Where one turn sends some rows of the set: a few examples, then the rows asked
Sesav: [ 24 -20  30 -45 -31 -25  21  54   9  23  30  15   9 -20  15  23 -59   4
   2  -5  24  -7]
vipub: [ 30 -52  10 -12 -19  12  19   3  25  40  75 -16  -6   0   7   2 -72   4
   8   5  14   6]
Zovun: [-42 -35 -10 -11 -19  -2  40  10 -10  12  40  14   2  -3   5 -17  -6 -11
  17  21   3 -32]
nak: [ 21 -36 -38 -10 -19 -27   6  37  -6  33  39  19  14 -34  36  12 -36  26
  10  30  13  -8]
Zito: [-29 -30 -19 -23 -49  17  31  14   7 -10  30  23  23 -21 -32 -22 -56  -8
  10  20  42 -12]
Nafo: [ 22 -40 -25 -13 -18  -9  29  34 -16  15  57  20  33 -42 -11  -5 -50   5
  16  -3 -23  -5]
menos: [ 25 -18 -12  -4 -19  12   8  33 -32  -2  28   3  29 -34  30 -34 -36 -11
 -10  24  27 -13]
sitof: [-20 -23 -16 -18  -3  14  49  33  -4  36  34  10   9  -3  18  21 -70  -6
  23  49  24 -10]
kez: [ 12 -66   9 -27 -12  -2  59   4  22  30  43  26 -18  -4  -1 -13 -42  21
  -6  -9   5   7]
Fevu: [ -6 -31 -12 -30 -40  -6 -23   8  -4  -8  48   7  -4 -10  18 -41 -75   1
  23  24  47 -24]
bugi: [-19 -37  14  18 -19 -22  21   6  -2  25  54  31  32   7 -18 -16 -57 -28
  -3   7  -5 -20]
zono: [-13 -24 -24  -4 -22   4  55  11  15   6  69  28  19  -2 -25 -11 -82  15
  -9   2  19  -1]
Finiv: [ -6 -41  -1 -29 -24 -27  21  35 -24  23  44  28  10  17  24 -42 -37 -32
  -9  21  49  10]
Filuf: [ -5 -17  -2 -36 -17  -8  26  -5   7  49  43  37  36  16   9 -40 -15  -3
   8 -13  17   0]
Kedu: [ 25 -27  -9  -3 -20 -32  14   0 -25 -28  35  14  20  -6  18 -33 -55  19
  23  24  18 -26]
muzo: [-15 -63 -16 -28   0 -10  39  18  37  28  52  18 -24   3  11  -9 -74   2
  18   0  28 -18]
muliz: [ -9 -22 -23 -19 -18 -26  -1  -6   3  49  36  26  16   0  30 -17 -20  27
   4  16   1 -17]
Sepev: [ 21 -17  -8 -33  -3  -5  25  17  23  -3  23  17 -19 -41  -2 -27 -48   5
  20  -3  54 -30]
Fudo: [ 13 -22  16 -18 -33  34 -17  23 -29   2  50  38  -6  -6  -3 -42 -58  -5
  18  26  26 -10]
falog: [  6 -19  25 -16 -23   8  -5  -7  33   8  35  20 -15  18  15 -24 -53  17
  -4  10  50 -22]
Sem: [ 20 -39  10 -11 -21   5  16  13  21  38  81 -11   1 -15   7  27 -55  14
  31   1  16  -9]
Rafi: [ -5 -53   9 -30 -64   4  27  11 -11  29  25  11 -11 -18 -12  12 -58  -1
  11  39  20 -15]
rud: [ 18 -39 -11   5  -6   6  50  27   3  18  65  11   5  -7  12 -11 -81  12
 -24  10 -17   4]
zalor: [-16 -19 -25 -43 -34 -14  36   8  -5  27  51   3  17  -4   6 -50 -41 -21
  22  27  -4 -23]
vumi: [ -6 -29  29 -46 -19 -24  24  14   6  30  29  -6  -3   6  44 -16 -52   2
  -1 -15  22 -14]
fibi: [ 16 -35   9   1  -4   5   3  42   6  17  34  37   3   7   8  22 -82  -9
 -19  30  40   0]
gogig: [ 10 -24  14 -15 -22  -5  19  48  -2  13  25  37   3 -23 -14  41 -35  11
  21  25  28 -19]
Nes: [ 47  -7   1 -30 -10  16  12  21   6  13  26  30  20  19 -12  18 -41   2
   5  43  31  -5]
Sodin: [ 13 -19   4  -4  12  33  23  34  -8  23  69  56  -6  10 -11 -31 -54 -14
   4  10  15  -7]
lurub: [ 30 -36   3 -14 -23 -36  15 -11 -19  -8  21  23  18   1  18 -38 -38  29
   8  14  21  -7]
Mele: [ 34 -26  -2 -28   3  10  21  46  10  38  27  41  20  -6   7  -4 -63 -11
   6   5  64  13]
kar: [ 41  -8  -9 -51 -28  13   9  18  13   9  33  27   8  11 -16  -8 -62  -7
  20  51  27  -5]
Lalo: [  8   5  -7 -13  15 -24  12  25  -3  18  68  36  37  26  19 -30 -51   4
  11  11  19   6]
tez: [-17 -44  16  -6 -32 -34  27  -3   7  34  51  29  26   1 -20 -21 -37 -28
  28   4   2 -19]
zop: [ -1 -59 -16   4   0  32  14  29  17  15  44  16  24 -15  20 -17 -25   0
  -5 -21   1 -15]
Voked: [ 12  -4 -10  -4 -16   6 -12  23 -16  -3  41  12  32 -26  22 -11 -32   7
  34   4  48 -26]

Finiv moves to Sepev
Sesav moves to zono
And these:
Mele moves to muzo
kar moves to Sem
fibi moves to kez
Lalo moves to falog
Nes moves to vipub
vumi moves to Zito
rud moves to Filuf

Where one turn sends some rows of the set: a few examples, then the rows asked
Kes: [-18 -27 -17 -24 -27  -7   3   0 -10   9  18 -28  33]
geko: [-39   4  -2  -3   5  30  24  -5 -20 -15   1 -12  -5]
gopo: [ 18  25 -12 -19  18 -15 -20  35  22 -30   5 -28   9]
mor: [-34 -25 -14 -20 -11  -9 -13  -9 -21  19   7 -24  30]
tinil: [-13 -27  -5   5 -10 -11   1  18 -24  16  -1 -46  17]
tefem: [ 17   8  -5 -17  11 -19   1  18  -4 -44   4 -27  -5]
Gulur: [  6   5 -19 -20  -5  -6  -7  35  -7 -35  31 -10  -6]
masan: [ -2 -24   3  11  -8 -10   5  17 -17  10  -2 -45  24]
Vapar: [-31   0   5 -33  28 -22  -8 -22  16  19  -5  11   2]
Mon: [-17 -18  10 -26  -8 -23 -32   2  24  14  11 -35  42]
roru: [ 20  11 -13 -10   6 -13 -10  30  -4 -37  10 -24  -1]
pim: [-33  -6 -10 -24  30 -11   6 -10  -4  25  -4   4  -6]
Ser: [-32  20  25 -17  26  18 -13  -3  36  -8   5  -1  25]
zuna: [-46   5   3 -30   0  29   2 -11  14  -9  27   4  16]
diram: [-23  16  31  14  33  20   8  12  10 -10 -12 -18   7]
relu: [ -8  22   2 -44  24  -1 -15  36  25 -21  38 -11  16]
Vul: [ 10  14   2 -22  11  -2   4  21 -21 -41  -1 -26  -8]
Ditu: [  2 -11  22   5   2 -17 -16  16  17  12  -5 -42  37]
Ridu: [-23  -4  23 -13  34 -24  -5  -8  13  21  -8  10  -7]
vure: [-24  17 -11  -2  18   9  31 -18  33  -3  -4   3   9]
dibul: [-38   5  -6   0  10  35  24   1 -22 -11  -6 -13   1]
vez: [ -5 -12  23   6   2 -21 -19  17   6  16   0 -44  29]
nido: [  4   9 -24 -33   7  -7 -21  41  18 -26  33 -13  10]
duba: [-19  19  27  12  30  22  10   7   6  -8 -19 -24   6]
Sok: [ 13  19 -10 -24  28 -20  -6  32  19 -34   5 -30  15]
tuvol: [-27  -4   8  -3  32 -12  10   4  -6  23  -5   9 -14]
Robur: [  2   9 -16 -36  16 -10  -7  39  27 -24  35 -15  15]
gife: [-25  10  -4   9  17  13  32 -10  31   3   7   8   4]
gune: [-13 -13  29  14  11 -18 -27  10   9  20  -4 -34  29]
vod: [ -5   8  -7 -38   2   6  -2  27 -14 -34  38  -6  -5]
dava: [-14 -25  -1  10   3  -7  -6  16 -25  24 -10 -38  21]
Mamo: [-13 -19   6 -26 -14 -21 -22   6  28  13  18 -28  47]
siku: [-34  21  31 -13  27  16 -11  -3  40  -7   9  -9  24]
pasa: [-20   9   8  15  13   4  33 -14  28  -3   9  16   3]
suli: [-23 -21  12 -21  -4 -17 -33  -6  14  19  10 -20  43]
zume: [  6  30   9 -28  35  -5 -11  34  15 -28   0 -30   8]
Lukid: [-24 -28 -13 -24 -18 -12 -11   0 -11  10  18 -31  26]
nufe: [  4  -2  -9 -24  -3  -8   0  30  -1 -39  43  -5  -5]
zefe: [-15  13   8   3  12   2  24 -27  33 -12  -1   7   7]
gapon: [-46   0  -6 -29  -1  29   3 -13  12 -17  18   4  19]

masan moves to Ditu
pim moves to tuvol
And these:
gife moves to pasa
Vul moves to zume
suli moves to mor
nufe moves to tefem

